128 stands for zero in the data rows.
Some points, one per row:
[ 81 129 192 180 130 123 155 169 159  90 158  71 116 114 136 161 149 194
 117 142 162]
[ 78 126 206 182 145 133 160 159 154 105 173  84 114 112 136 149 146 188
 119 164 149]
[114 148 148 162 141 164 151 147 118  59 150  90  96 127  84 145 133 201
 121 131 137]
[167 206 103 137 126 221 191 150  88  36 246  73  40  85  52 143 103 190
 143 144 174]
[171 169  92 131 122 194 169 163 104  49 215  63  40  63  62 116 111 196
 133 123 147]
[ 56 124 176 182 125  99 133 148 144 104 135  71 119 128 129 156 161 172
 100 117 137]
[ 81 123 180 179 133 112 137 150 146 101 128  83 122 131 124 156 167 163
 103 124 137]
[115 153 126 142 140 129 137 130 112  63 137  97  90 160  68 140 164 166
 100 129 130]
[ 91 114 198 165 116 111 166 170 151  95 150  76 119 108 151 153 151 183
 114 132 155]
[ 81 132 182 178 121 129 162 176 140  78 166  67  98 130 135 150 151 189
 103 154 162]
[114 142  67 129 149 147  87 107 114 109 103 117 135 148  72 150 160  97
 121 116  92]
[ 99 112  85 153 148 154  77  98  98 114  91 134 168 131  84 163 118 115
 122 141  69]
[108 113 121 139 126 124  96 115 125 103  87 120 135 136 108 132 166 147
 118 122 112]
[126 148  94 148 157 157 132 125 139 131 140 111 135 132  92 163 143 105
 138 126 111]
[140 167 109 150 137 163 147 144 137 112 174  85 101  99  90 173 173 107
 123 115 144]
[121 185 115 173 138 181 151 155 107  58 190  59  60 106  73 171 176 142
 116 152 153]
[152 176  82 179 107 230 143 126  67  59 200  77  88   0  65 166 154 136
 152 144 114]
[ 82 105 149 177 143 131 113 127 130 145 102 110 157 109 141 150 162 125
 127 124  83]
[ 61 103 136 182 148 108  84 123 113 134  60 107 154 147 123 139 169 122
 116 109  73]
[ 89 113 123 169 179 119  83  82 133 147  66 141 171 163  94 152 182  98
 119 133  34]
[109  90  92 135 134 134  79 103 100 107  34 143 166 138 140 119 205  83
 109 115  31]
[ 97 115 141 176 120 142 118 147  88  64 106  82 103  66 123 128 222 131
  99 126 101]
[120  95 133 167 111 126 136 114  77 106 109 139 150  84 112 133 162 156
 112 105  78]
[111  92 148 172 102 102 135 134  99 118 100 113 153  80 125 137 177 148
 108  80  98]
[112  84 153 181  88 127 136 141 128 134 116 117 164  57 141 143 165 154
 116  77  92]
[114  90 128 163  98 123 135 137 111 124 105 119 171  62 120 148 151 146
 124  75  96]
[110  85 193 164 107 103 160 141 144 133 122 120 158  66 151 136 174 173
 104  84 111]
[105 103 150 162  99 114 141 131 105 123 110 103 153  91 135 136 188 161
 118  85  97]
[108  68 194 163  99 101 173 145 142 158 106 131 161  61 163 128 195 183
  91  67 130]
[ 84  76 191 154 113  92 143 131 151 133  91 134 174  81 145 130 170 180
 100  81  92]
[105  90 119 192  91 131 128 147  77 137  88 110 163  41 153 139 170 143
 129  57  97]
[133  84 116 191  98 153 144 145  63  91  99 107 162  14 132 152 168 135
 137  66  76]
[111 103 107 188 100 159 123 133  66 103 107 107 148  35 120 144 169 130
 134  94  76]
Here are 16 more points, each followed by its number:
[103  79 140 171 103 111 121 122  86 106  84 132 166  78 115 137 160 165
 109  92  75] 0
[ 85 100 159 176 131 126 119 132 108  75 119  94 119  80 114 156 228 147
  84 134 104] 1
[ 69 136 139 170 127 156 131 121  81  68 137  82  98 104 107 147 224 147
 109 173  98] 2
[101 134 102 150 150 150 121 128  89  83 145 123 110 171  83 161 147 161
 110 180  91] 3
[ 96 111 160 168 121 121 127 150 109  91 120  73 105 100 152 132 217 148
  88 113 106] 4
[106 137 105 137 176 156 118 111 135  97 131 118 130 158  83 154 172 132
 116 164  76] 5
[ 72 110 152 171 127 104 131 167  99  78  74  72 107 165 153 100 190 172
  94  97 114] 6
[130 105 150 129 126 104 146 141 151 126  96 126 146 117 151 106 164 139
 116 101 104] 7
[100  82 145 135  67 137 142 184 104  99 128  98 141  61 190 122 102 176
 133 122 151] 8
[191 115  95 112 109  78 133 128 124 107  96 167 123 137 116 109 164  80
 108 126 119] 9
[182 102 111 111 120  79 138 128 138 135  76 172 156 128 132 103 154  98
 122 106  90] 10
[167 138  69 162 103 116 126 157  78  89 103 122 123 117  74 141 106 101
 136 103 130] 11
[183 124 103 112  83 102 164 153 101 110 114 130  96 104 115  98 134 110
 128  81 127] 12
[192 130  76 122  98  99 149 142 104 109  90 148 119 139 104  98 125  96
 128  85 128] 13
[131 132 122 143 132 129 140 140 126  82 123 122 115 134 101 131 140 158
 126 127 112] 14
[100 111 137 148 111 107 112 138 132 121  95 124 159 128 122 141 100 163
 123 116 106] 15
Which of these numbered points is nearest to each point below, ignoring the direction in which the first points spread most? Its number follows each.
[144 155 155 107 133 153 210 187 175 115 213  91  66 138 174 114 160 157
 115 154 200] > 7
[162 124  55  90 119 149 114  89  76  78 135 179 134 162  58 131  69 155
 132 161  85] > 3
[132  97  94 104  68  93 108 160  98  97  92 149 122 160 136 118  89 136
 116 111 141] > 13
[ 86 113 142 145 159 130 106 119 140 145  94 116 153 137 144 119 160 129
 125 121  78] > 14
[ 97 116 131 138 152 140 114 120 145 141 108 125 159 131 127 133 148 141
 128 121  82] > 14
[157 118 120  82 114  96 117  98 125 134 116 177 132 153 117 105 105 122
 121 123 132] > 10
[140 189 171 101 149 159 200 172 173 121 212  94  49 151 147 125 153 145
 122 161 192] > 7
[ 90 127 109 134 166 119  79 107 119 132  66 116 137 171 110 123 192  92
 114 120  73] > 5
[151 180 172  98 145 161 210 182 166 124 224  84  56 145 183 120 143 165
 121 155 199] > 7
[106 107 130 126 103 104 102 133 121 115 125 132 135 141 128 157  98 140
 111 149 159] > 15
[121 146  89 150 168 162 107  89 118 143 145 143 138 140  72 185 151  95
 127 149  89] > 5
[146 155 161 112 133 144 195 181 172 120 200  92  75 132 175 125 150 148
 117 151 196] > 7
[149 180 157 117 159 146 187 150 167 116 203  90  56 147 150 125 164 137
 114 150 186] > 7
[141 140  19 123 115 158  80  98  47  85 103 149 128 150  42 145  91 115
 134 120  87] > 11
[154 109 112 128 105 106 124 146 127 119 104 142 129 107 144 132 156  82
 118 138 132] > 9
Now 16 new points, numbered from 0 again:
[126 127 102 134 105  90 110 135 111 106 102 126 120 180  79 149 136 112
 106 113 146] 0
[101 120 106 146 122 108 110 128 107 104  77 113 143 148  96 136 146 140
 118  99 101] 1
[130 106  92 158  88  96 125 155 101 114  81 146 133 139 115 162 129 105
 133 117 119] 2
[104 113 163 157 104 138 158 168 141 111 147  90 131  78 161 136 134 171
 132 116 144] 3
[127 118  42 156  89 146  87 131  67 114  84 129 154 105  95 147 109  91
 145  97 103] 4
[125 119  55 168  99 138  91 140  64 116  80 113 153 111  94 153 103  97
 137  97 114] 5
[142 156  96 155  85 159 155 184 105  82 159  82  98 102 108 145  89 141
 138 105 169] 6
[124 112  79 161  96  97  96 150  83  97  81 132 135 162  96 157 117 100
 108 124 127] 7
[102 104 172 150  99 109 148 168 132 108 107 112 133 136 149 136 120 170
 112  97 141] 8
[135 121  92 131  78  54  90 152  95 121  41 140 166 169 115 141 130  69
 118  89 164] 9
[154 130 120  84  85  98 174 150 136 106 124 140 135 182  90 104  65 208
 119  64 146] 10
[137 144  31 117 124 118  81 106  66  89  79 140 118 200  35 145 111 108
 118  95 106] 11
[109 121 122 126 108 144 135 154 131 104 141 108 140 137 114 148  89 179
 135 114 135] 12
[135 118 132 119  82  95 163 169 133  91 120 108 131 144 131 125  70 202
 119  74 169] 13
[103 112 107 139 103 136 114 126  99 142 123 140 175 130 111 150  61 161
 146 112 127] 14
[ 84  99 121 146 125 130  92 119 128 143 100 122 177 120 115 162 117 135
 131 107 100] 15
Which of these numbered points is nearest to each point below, ignoring the direction in which the first points spread most? Its number follows each.
[156 131 109 135  80  72 103 164 123 106  91 136 124 138  96  94  66 115
 136 103 182] > 9
[ 93 129 121 111 147 150 123 148 126  98 101  94 117 164 143  98 173 154
 127 116  97] > 1
[127 148 147 103 168 120 152 143 174 140 117 114 112 190 158  83 156 138
 120 117 127] > 8
[149 115  70  92  89 116 114 142  82  68 113 150 121 164 100 115  69 153
 122 143 133] > 7
[124 132  23 140 100 167  60  91  45  69 120 164 106 194  21 145  81 137
 118 132  91] > 11
[137 129 147  74 125 143 167 128 145 134 182 137 123 143 145 112  94 193
 128 120 152] > 12
[145 110  79 120 101 138 119 135  97 108 132 153 137 118 118 134  91 130
 138 149 120] > 2
[115 112 131 166 123 145  91 108 118 144 128 123 144  70 127 167 125  86
 135 151 121] > 15
[153 108 128  88 105 102 121 110 131 122 133 167 131 113 126 121 106 130
 123 137 147] > 12
[170 117  82 139  88 136  97 106  87 186 116 171 160  63 141 130  54  54
 178 120 138] > 4
[138 150 122 107 188 129 139 109 157 120 105 133 121 194 106  90 155 152
 127 108  80] > 1
[125 172 125 126 143 170 172 155 132 107 195  96  87 165 130 150 105 167
 124 168 154] > 12
[147 176 189 118 149 186 198 126 169 177 234 118  93  95 192 110 113 164
 147 152 178] > 3
[129 121 145  66 146 102 136 103 140 149 124 176 130 185 139  66 118 171
 115 111 119] > 10
[145 117 116 115 123  86 111 108 123 141  79 158 150 168  91 133 101  97
 119 102 118] > 0
